(in the rows, 128 means zero)
Families of rows that turns and mirrors carry onto each other, the same ones carrying the whole set onto itself: the rest of each named row's family, in list order:
7 families of 4 rows:
Daref: [158 106 105 151 114 134 130 131 133]
Rezi: [113 112 105 123 179 133 151 128 136]
Tabo: [134 118 141 108 135 139 103 153 177]
Kirol: [106 140 150 112 109 138 141 113  91]
lub: [135 100 104 149 117 120 155 125 116]
lado: [119 126 156 102 120 157 108 162 161]
Loke: [149 119 148 117 112 160 102 157 150]
nuda: [118 137 171  98 111 122 122 135  99]
zodi: [136 120 116 161 100 130 153 131 124]
rirat: [133 145 168 107 119 151 112 151 158]
Mema: [136 123 159  98 119 154 110 164 155]
pobe: [ 99 130 119 125 175 128 160 120 133]
kuzo: [113 109 107 105 181 131 132 122 141]
fidas: [106 144 158 114 123 132 123 122  85]
Debon: [111 135 162  95 107 120 116 117 105]
Bigev: [114 119 101 128 180 135 148 141 139]
Lilob: [125 142 166  91 125 134 112 114 110]
mepi: [109 113  92 124 168 134 144 139 146]
melot: [151 126 120 148 102 139 155 128 106]
bilu: [113 116 101 139 172 143 142 115 134]
mepe: [151 113 104 149 119 115 152 126 117]
Kape: [144 112 100 159 116 121 148 130 125]
pogan: [145 124 147  97 126 140 118 159 175]
Fudut: [126 133 154  91 128 147 105 170 154]
zozen: [ 99 147 160  91 134 119 132 115 115]
gevum: [105 144 165 101 116 123 115 125 104]
dol: [147 112 103 152 123 124 159 111 139]
Monat: [115 123 117 114 184 123 127 131 156]

Which other rows belong to the same family as lado? Debon, Bigev, mepe
Which other rows belong to the same family as Daref? Loke, pobe, zozen
Which other rows belong to the same family as melot? Tabo, Kirol, Monat
Which other rows belong to the same family as bilu? rirat, Lilob, dol
Which other rows belong to the same family as nuda? lub, mepi, Fudut

Families of rows that turns and mirrors carry onto each other, the same ones carrying the whole set onto itself: the rest of each named row's family, in list order:
5 families of 6 rows:
futek: [163 130 134  86 114  95 198 126 121 175 168 173 176 149 158 113  91 146
  72]
tumes: [185 105 144 107 102  56 242 128 129 127 116 175 148 119 116  96  67 174
 106]
rinu: [145 108 116 158 106  67 156  97 132 171 171 163 167 126 111 103 122 134
  71]
bilaf: [145 111 104 163 110  45 187 137 144 131 126 173 128 112  94  90 115 172
 118]
tid: [133 119 129 146 118  76 159  97 131 179 166 152 180 129 125 107 123 143
  73]
patag: [137 112 122 155 100  75 166  96 127 177 164 171 167 137 118 106 124 152
  68]
gov: [141 109 119 152 112  32 195 131 134 123 120 172 135 115  88  84 115 173
 115]
bimo: [136 112  85 119 124  46 180 139 168 153 186 114 150  99  83 120 114 147
  96]
zesam: [136 108  79 125 113  45 177 138 153 141 193 116 146 102  80 122 116 146
  89]
lefa: [154 103 107 152 108  40 193 122 152 117 134 169 127 108  85  90 113 175
 121]
gop: [192 111 144  96 100  45 239 125 143 123 121 172 149 117 123 100  67 174
  93]
kozam: [176 131 112  64 130  61 208 136 153 117 151 109 148 126 142 136  77 135
  87]
fero: [197 114 138  91  95  50 238 124 134 122 129 165 142 120 121  85  63 168
  90]
Nud: [177 135 128  82  92  85 196 129 122 156 162 172 170 152 164 104  81 150
  65]
toza: [136 110 120 155 116  70 161  99 130 184 155 159 165 124 117 109 125 136
  70]
fisud: [177 122 106  62 130  51 211 143 153 122 153 109 161 131 122 138  79 127
  92]
pak: [134 112  85 114 123  55 170 127 159 144 191 102 144 110  94 127 115 144
  97]
femot: [170 128 104  54 124  67 205 129 153 129 167 105 149 132 125 133  77 132
  82]
Zorod: [146 109 104 163 111  45 185 127 135 120 142 168 121 113  92  82 115 165
 112]
Ruf: [166 137 137  85 103  83 202 130 121 166 163 172 170 150 165 115  83 160
  64]
noguk: [172 127 104  68 131  65 214 143 159 116 150 108 155 129 123 140  79 132
  97]
fir: [135 115 133 144 117  63 158 103 130 184 168 162 181 134 118 100 121 143
  71]
Zizug: [135 112  88 109 120  44 183 137 169 135 178 110 161  95  85 127 115 150
 103]
resaf: [194 113 130  97  97  51 231 130 146 113 122 167 136 125 112  93  62 175
 110]
leved: [132 116  89 108 122  38 172 146 164 137 180 109 161 107  88 128 114 145
 103]
Fove: [168 126 136  90  93  90 198 114 115 167 150 180 168 153 160 111  85 151
  67]
dolu: [140 114 119 154 109  46 201 128 138 124 124 176 137 115  95  86 119 181
 114]
katim: [186 107 142 102 103  42 242 139 127 127 121 172 147 128 115  93  68 176
 107]
tizo: [181 130 105  61 116  61 211 132 142 114 150 108 150 130 135 128  76 128
  77]
Mab: [166 127 138  87 114  82 193 126 117 171 161 173 177 157 164 108  88 144
  76]

Which other rows belong to the same family as fisud? gov, fir, leved, katim, Mab
Which other rows belong to the same family as noguk? futek, tumes, tid, Zizug, dolu
Which other rows belong to the same family as pak? patag, lefa, femot, resaf, Fove
Which other rows belong to the same family as fero? rinu, zesam, Nud, Zorod, tizo

Families of rows that turns and mirrors carry onto each other, the same ones carrying the whole set onto itself: the rest of each named row's family, in list order:
9 families of 3 rows:
Tobo: [ 95 154 157 134 138 140 141 104 118 104 113 136 123 175 108 126  89 141
  77 102 140]
Nafof: [162  91 139  91 200 113 134 168 134 126 154 119 143 172 157 118 111 122
 104 109 156]
tir: [132 119 147  93 178 112 136 186  94 128 171 139 128 161 135 120  91 121
  89 122 187]
Tonas: [126 127 119  93 135 124 107 119  96 109 116 100 115 142 126 125 155 111
 165 141 142]
kilod: [145 136 126 119 197 140 154 178 110 125 174 108 151 177 128 135  99 120
 125 128 160]
gok: [136 112 132  85 119  86 110 122 126 110 103  97 114 129 136 106 144 132
 143 132 138]
Pumi: [150 111 114  92 170 110 127 156  81 121 146 126 186 173 131 104 105 112
 103 126 153]
gon: [114 148 115 115 146 140 134 133 142  95 131 158 101 149 159 112  99 165
  76 111 145]
Rumo: [104 142 145 136 154 142 143 110 159 112 148  98 100 143 127 111 107 176
  83 126 148]
sezo: [145 126 108 104 129 111 129 132 135 131 123 105 143 150 123 138 163  96
 146  98 132]
kede: [142 131 105  90 126 129 132 109 120 123 140  80 119 133  98 133 149 112
 138  94 133]
Dig: [129 118 131  88 194 121 169 170  89 128 150 115 146 140 134 128  97 121
 106 137 175]
Lil: [102 141 146 119 137 159 159 122 151 138 106 138  99 153 118 115  98 160
  88 100 162]
lere: [142 113 115  96 113  96 128 123 118 133 120 103  91 137  94 137 131 114
 140 127 134]
Vez: [106 168 124 122 148 156 165 114 123  99 136 126  87 158 129 107  83 147
  92 124 162]
bedab: [108 151 144 119 144 138 145 139 140 123 137 140 126 133 128 114  92 174
  64  96 129]
Vano: [140 118 134  66 188 133 142 179 111 134 160 105 122 182 125 110 116 113
 106 128 183]
fatut: [146 121 118  79 101  88 123 116 107 115 138 100 149 164  97 131 138 136
 124 129 131]
mem: [140 128 129  99 170 117 134 174 110 106 123 104 162 187 117 114 105 124
  95 132 210]
Fuv: [154 124 101 102 148  99 114 109 116 117 111 109 134 107 129 114 137 116
 125 106 117]
Bimus: [128 124 154 148 146 145 135 113 122  98 139 135 140 177 146  98 109 161
  66 119 172]
pazul: [ 99 157 148 127 117 160 128 143 121 111 153 119 104 143 137 101 111 174
  89  97 151]
dad: [106 160 129 128 145 142 123  88 144 106 132 126 113 143 137  99  94 170
 111 126 159]
pofuz: [106 122  97  86 119 106 122 147 133 113 117  86 117 142 125 127 149  98
 139 112 123]
Fil: [145 115 119 104 199 114 147 175 133 102 132 122 156 168 137 154  89 111
 121 125 171]
kav: [122 124 104 118 109 116  89 111 117  91 118 126 131 171 116 125 142 113
 111 112 121]
zep: [145 113 111  85 186 117 145 175 127 132 149  98 143 170 112 118  73 130
 119 119 196]

Which other rows belong to the same family as Dig? Rumo, pofuz
Which other rows belong to the same family as Vano? kede, Vez
Which other rows belong to the same family as lere? Lil, zep
Which other rows belong to the same family as mem? Tobo, fatut
Which other rows belong to the same family as Fuv? Nafof, gon
Which other rows belong to the same family as pazul? Tonas, kilod
Which other rows belong to the same family as sezo? tir, dad

